Named moves, each a turn or a mirror, and the order they were made in; the first pair answered:
M (before |-> after):
[8.5, -27.9, -25.4, 9.2, -2.8, -4.0, -6.7, 8.4, 3.1, -3.5, -13.2, -3.0, -14.8, 11.7, 2.8, -5.8, -8.7, 15.4, 8.4] |-> [5.8, -25.2, -28.3, 9.3, 3.6, -4.7, 0.1, -2.5, 7.9, -10.4, -10.5, -3.1, -6.1, 13.8, 9.1, -8.0, -13.9, 12.6, 5.6]
[10.3, -36.7, -15.3, -9.1, 29.3, 4.7, -2.1, -29.3, 29.3, -1.0, -30.1, -17.1, -26.2, 9.0, 13.1, 5.8, -2.9, 7.6, 5.2] |-> [12.8, -39.3, -20.7, -8.3, 31.1, 8.1, 0.7, -29.4, 32.2, -2.5, -28.0, -15.4, -21.4, 9.6, 17.2, 3.9, -7.1, 1.8, 0.3]
[-11.7, 21.9, -11.6, -14.5, 21.3, 0.8, -10.7, 15.7, 57.7, -10.5, -8.7, 27.8, 23.4, -19.8, 8.7, -2.4, -15.7, -36.1, -12.0] |-> [-26.4, 18.8, 5.5, -27.0, -5.4, -1.7, -35.8, 27.2, 57.8, 15.4, -8.4, 16.3, -6.7, -17.0, 9.1, 26.3, 9.1, -8.8, -1.3]
[24.3, 11.0, 7.0, -2.7, -13.5, 1.4, 0.2, -15.0, -13.8, 17.7, 5.2, -9.9, 7.4, -3.0, 1.4, -16.2, -3.5, -6.3, 0.1] |-> [26.0, 5.7, 9.1, -4.8, -17.4, -1.1, -2.4, -14.9, -14.5, 18.3, 3.4, -12.8, 3.8, -4.8, -4.3, -10.3, 2.0, -3.1, -2.1]
Y (before |-> after):
[11.2, -47.4, -20.0, -3.0, 2.4, 35.8, -1.3, -3.9, 3.3, -12.2, 4.9, -28.8, -7.6, 7.4, 16.4, 7.0, 23.8, 11.0, 26.0] |-> [25.9, -37.6, -12.5, 4.2, -10.5, 23.7, -7.5, -3.0, 1.5, 14.9, 14.0, -37.2, -4.5, 0.8, 3.7, 0.2, 22.3, 12.6, 31.2]
[-32.5, 33.7, 10.8, 0.8, 22.0, -20.8, 29.9, 40.3, 34.8, -30.0, 2.9, 35.5, 3.5, -19.1, 23.7, 1.5, -5.3, -3.8, -12.2] |-> [0.8, 57.4, 46.2, 15.9, -21.4, -33.1, 15.7, 28.7, 10.1, 26.0, 23.4, 8.1, 15.1, -25.9, 2.9, 2.6, -15.7, -0.5, 3.5]
[-0.7, 14.3, 9.0, -18.0, 0.8, 1.3, 6.1, -8.5, -6.2, 3.4, -7.1, -3.8, -13.6, 24.3, -13.7, -3.8, 7.2, 8.0, -0.6] |-> [-2.3, 6.4, 4.2, -19.0, 3.3, -1.2, 7.2, -4.6, -4.9, -2.3, -12.8, -2.2, -18.2, 24.0, -13.3, 1.6, 8.8, 9.1, -7.0]
A (before |-> after):
[6.6, -25.9, -45.7, -0.9, 22.8, 3.8, -21.2, -42.0, 3.9, -17.6, -2.2, -1.0, 13.9, 16.7, -12.1, 9.2, -23.8, -25.3, -17.3] |-> [8.3, -10.6, 11.6, 10.7, -16.5, 15.2, 20.7, 32.9, 32.1, 5.5, 15.7, -25.2, 10.2, -26.1, 13.3, 6.8, 26.3, -13.9, 37.5]
[15.9, 21.1, 35.4, 13.5, -3.4, 10.1, 20.2, 29.1, 8.8, 2.3, 7.1, -17.2, -5.9, -29.3, 6.9, -18.3, 2.5, 11.2, 22.0] |-> [14.3, 1.4, -12.0, 7.5, 22.5, -4.9, -8.4, -28.9, -23.5, -18.7, -16.2, 11.8, 1.1, 3.5, -18.0, -15.3, -37.6, 2.1, -22.5]
[14.3, -31.5, -19.0, -21.9, -1.9, 14.5, -26.0, -36.0, -26.0, 5.5, -10.6, -16.0, -13.8, 28.6, -12.3, 17.1, 7.2, 15.6, -1.4] |-> [10.8, -23.6, 20.7, -14.0, -24.5, 20.2, -7.2, 2.8, -13.8, 27.6, 7.4, -33.7, -19.4, 2.5, 5.4, 17.4, 37.2, 24.6, 30.2]
E (before |-> after):
[-7.0, 11.3, -32.5, 12.2, 5.9, -5.4, -7.1, 27.1, 13.3, 38.1, -24.4, -4.5, 16.6, -3.8, -6.8, 14.8, 7.2, -0.3, -29.5] |-> [-0.3, 9.3, -17.7, 13.2, -3.6, -0.6, -7.2, 26.8, 8.0, 46.9, -23.9, -17.8, 11.8, -5.3, -7.3, 16.5, 14.0, -6.0, -18.1]
[-13.6, 42.7, 30.2, 0.9, -5.7, -28.9, 6.4, 26.3, -2.7, 0.2, -9.4, 33.3, -9.8, -2.9, -10.6, -5.8, -3.4, 8.5, -9.9] |-> [-4.9, 42.3, 49.6, 2.5, -17.0, -12.8, 4.9, 31.0, -13.7, 11.2, -10.8, 17.5, -14.2, -3.1, -5.8, -4.7, 13.6, 23.1, 0.2]
[-17.7, 2.5, 11.9, -3.0, -0.4, -24.2, 10.9, 6.5, 27.6, 10.9, 12.7, 9.9, 1.0, -21.9, 3.7, 12.0, -4.5, 3.3, 8.6] |-> [-14.0, 1.1, 17.0, -0.9, -11.4, -19.6, 4.4, 6.0, 17.5, 18.3, 9.2, 0.3, -7.5, -22.1, 9.8, 7.4, 7.7, 10.0, 21.5]
[10.1, -52.3, -38.3, -11.1, 29.3, 28.2, 28.4, -1.7, -0.6, -27.5, -3.3, 6.8, 11.5, 3.7, 33.0, -0.6, 22.0, -13.6, 6.3] |-> [-4.2, -32.2, -47.2, -7.0, 39.5, 13.0, 28.9, 3.0, 18.7, -36.1, -2.5, 30.8, 18.9, -0.3, 23.9, 5.8, -6.0, -20.9, -15.9]
Then:
(2 to 3 moves a pair)
[31.0, -21.4, -4.1, 3.2, -37.5, -0.2, -19.4, -22.2, -23.0, 43.1, 14.8, -36.6, -6.3, 9.3, -12.6, 12.6, 2.2, 8.4, 14.6] |-> [20.8, -23.4, 9.3, 0.8, -43.0, 9.2, 3.1, 10.1, 2.9, 35.2, 21.0, -37.4, -13.4, -2.5, 5.7, 14.9, 28.4, 14.3, 29.4]	Y then A then Y
[15.4, -26.6, 6.8, -13.6, -9.6, 15.7, -18.9, 2.1, 1.8, 34.1, 15.4, -60.4, -21.3, -4.2, 18.6, 9.2, 39.9, 18.4, 37.6] |-> [8.9, -31.0, -45.4, -3.9, 52.0, 20.1, 17.9, -5.3, 13.7, -25.5, 3.3, -24.0, 18.7, -4.5, 38.4, -25.6, 0.9, -20.7, 10.7]	Y then M
[-24.4, -2.2, -9.6, -4.2, -27.5, -15.6, -33.7, 15.7, 12.7, -3.5, -3.3, -9.8, -27.8, 0.9, -1.4, 39.3, 18.8, 13.2, 15.2] |-> [16.8, 20.9, -29.1, 25.5, -12.7, -28.2, -28.0, -25.1, -9.9, -2.1, 5.8, 8.2, 13.8, -0.4, -23.1, 8.8, -24.6, -21.8, -6.3]	A then M then Y
[12.7, -50.8, -19.0, -13.0, -12.1, 39.3, -19.5, 29.5, 7.0, -9.4, -7.5, -19.1, 0.1, -6.4, -4.6, 25.1, 30.6, 21.2, 24.0] |-> [6.5, -36.9, -2.2, -17.1, -13.0, 31.3, -4.2, 45.8, 31.2, -12.1, -1.8, -7.9, 5.0, -32.5, 4.2, 30.8, 25.7, 14.4, 20.5]	A then E then A
[8.4, 44.5, 5.3, 35.5, 12.7, -47.0, 42.2, 15.5, 21.6, -1.1, 14.1, 18.5, 50.9, -21.9, 15.7, -36.5, -45.5, -40.9, -6.8] |-> [43.9, 10.7, -23.7, 26.6, 14.7, -33.0, -2.2, -56.4, -32.0, 3.3, 8.2, 1.0, 45.6, 21.2, -16.2, -38.5, -51.6, -30.0, -13.7]	E then E then A
[22.9, -48.0, -4.5, -4.6, 11.5, 57.8, 36.6, 17.6, 4.0, -29.3, -7.7, -4.6, 18.2, 12.6, 14.1, -27.4, 29.7, -6.2, 23.4] |-> [1.2, -31.5, -34.8, -4.4, 35.5, 29.6, 20.4, -9.2, 10.0, -42.0, -24.3, 37.2, 28.7, 15.7, 5.5, -17.3, -16.3, -19.5, -15.1]	A then E
